In the data rows, 128 means zero.
Here are some points, each followed by its number:
[213  76  73  48 142 128 128  85 170 152  92 112] 0
[ 72 148 154 110 129 101 146 159 152  91 167 129] 1
[156 129  78 186 118 137  79  94  79 127 101  93] 2
[132  48 118 156  82 126 162 152 146 134 169 163] 3
[139 116 137 131 102 104  97  96 100 218  97 141] 4
[105 194 173 121 138 115 178  75 171 127  81  54] 5
[ 82 120 133  80 145 161 162 193 172 136 149 140] 6
[ 67 150 133 148 108 175 103 169 127 130 156 172] 7
[188 183 179 117 135 130 116 114 100 149  83 114] 8
[117 168 104 128 113  99  90  49 158 111 131 117] 9
[120  96 131 125 155 102 126  75 173 115 146 132] 10
[182 121 122 164 130 144 136 103 178 113  98 154] 11
[ 99  67 153 158 134 137 133 100 189 102 164 133] 12
[ 56 111 143 152 134  89 133  94 119 137 212 136] 13
[ 53 166  71 135 136 133 141 185  99 102 197 164] 14
[140 108 180 217 123 122 159 178 208 118  95 132] 15
[152  97 110 164 172 153  79 186 178  86  61 164] 16
[133 134 125 119  99 145 159 120 117 122 117  66] 17
[118  94 121 215 128 121 153 161 129 126 174 185] 18
[139 116 128 103  94 165 115 153  48 180 147 139] 19
[118 212 156 114  83 151 151 127  47 172 154  88] 20
[104 138  89 107 144 101 148 123 185 128 130 173] 21
[124 138 137 128 144 125 160 142 120 133 121  87] 22
[145 144 107  83 153 161  92  89  95 186  90  75] 23
[ 86  96 201 133 131  70 177 226 122 144 136 108] 24
[ 88 121 202 137 130 118  94 140  86 126 141 137] 25
[120  65 163 149  90 124 186 131 141 138 117 136] 26
[182  75 162 131 127 117 193 181 151 127 120 130] 27
[115  41 177 186 151 122 150 112 205  95 176 161] 28
[187  99 175 122 146 143 102 135 172  91 112 150] 29
[163 206  61 107 110 168 115  42 140 169  74 112] 30
[137 182 110 168 104 165  62  37 103 162 113 137] 31
[199 114 106  96 129  75 169 119 143  63 104  94] 32
[181 105 188 157 107 118 121 162 133  71 113 114] 33
[112 124 116 199 116 138 129 140 123 115 137 137] 34
[ 22 153 151  91 114  73 149 114 117  92 196 120] 35
[116 178 149 154 109 142 121 123 115  80 127 127] 36
[148 143  83 186 104 202 106 189  47 179 136 135] 37
[ 69 192   6 128 127 125  79 194  60  57 215 135] 38
[ 21 130 152  69 153  81  82 115 112 147 228 135] 39
[ 37 129 161 105 122  82 133 128 158  83 177 141] 40
[223 124 109  96 122 151 150 160 154 159  63 105] 41
[142  97 103  90 141 143 123 145  79 139 143 145] 42
[161 128 112 146  94 161 156 140  89 140 134 109] 43
[ 95 158 149 147 133 123 122 132 147  85 117 147] 44
[ 91 111 152  81 121  94 185 111 193  93 133  91] 45
[141   0 150 255  42 118  42 128 110  69 255 245] 46
[241 157 126  82 143 124 147  96 161 156  40  94] 47
[ 90 239  96 101 132 115 141 183 154  81 145 132] 48
[125 183 128  90 187 154  47 107 174  90 114 166] 49
New points follow, each followed by the numbers of its three nearest points above by angle, nearest first.
[ 34 163 173 103 160 158 120  91 108 138 180 136] 39 35 13
[132  74  76 127 123  99 124 111 157  46 129 121] 32 10 12
[145 129 127  97 129  99 145 128 110 102 119 120] 32 45 47
[ 61 121  93 173 202  23 110  30 226  57 140 125] 10 9 21
[135 118 117 157 125 116 137  95  72 168 123 141] 4 2 19
[ 96 125  58 163 130 200  72 117  92 136 142 138] 37 2 31
[153  87  78  97 146 144 126 127 108 124  84 110] 0 42 41
[119 134  73 118 103 140  88 154 138 103 139 133] 38 14 48
[159 184 110 140 119 167  95  70 134 153  90 110] 30 31 23
[141 183 108  90 105 113 126 104 150 133 124  97] 30 9 5
[122 159 148 159 119 144  88 152 101 136  99 117] 37 36 8
[147  71 103  42 145 117 138  57 169 186  88  61] 0 23 47
[ 50 187 113 156 156  91 166  39 107 138 194 114] 13 35 39
[162 203 113 112  83 110 136 170 110 102 104  80] 48 17 20
[185 148 185  98 177 122 121 167 186 152  69  73] 47 41 8
[108 145 116 122 122 134 113 158 148 100 136 127] 48 38 1
[152 154 120 176 134 166 132 175  57 143 123 168] 37 43 19
[169 123 105 131 131 202  73 148 101 192  98 234] 37 19 42
[ 62 214 148 117 130 115 129  83 107 111 147 121] 35 36 20
[147 115 173 145 123 128  97 140 117 114 101 116] 33 29 25
[ 94 179 188 128 130 137 112 141  73 196 153 146] 20 25 19
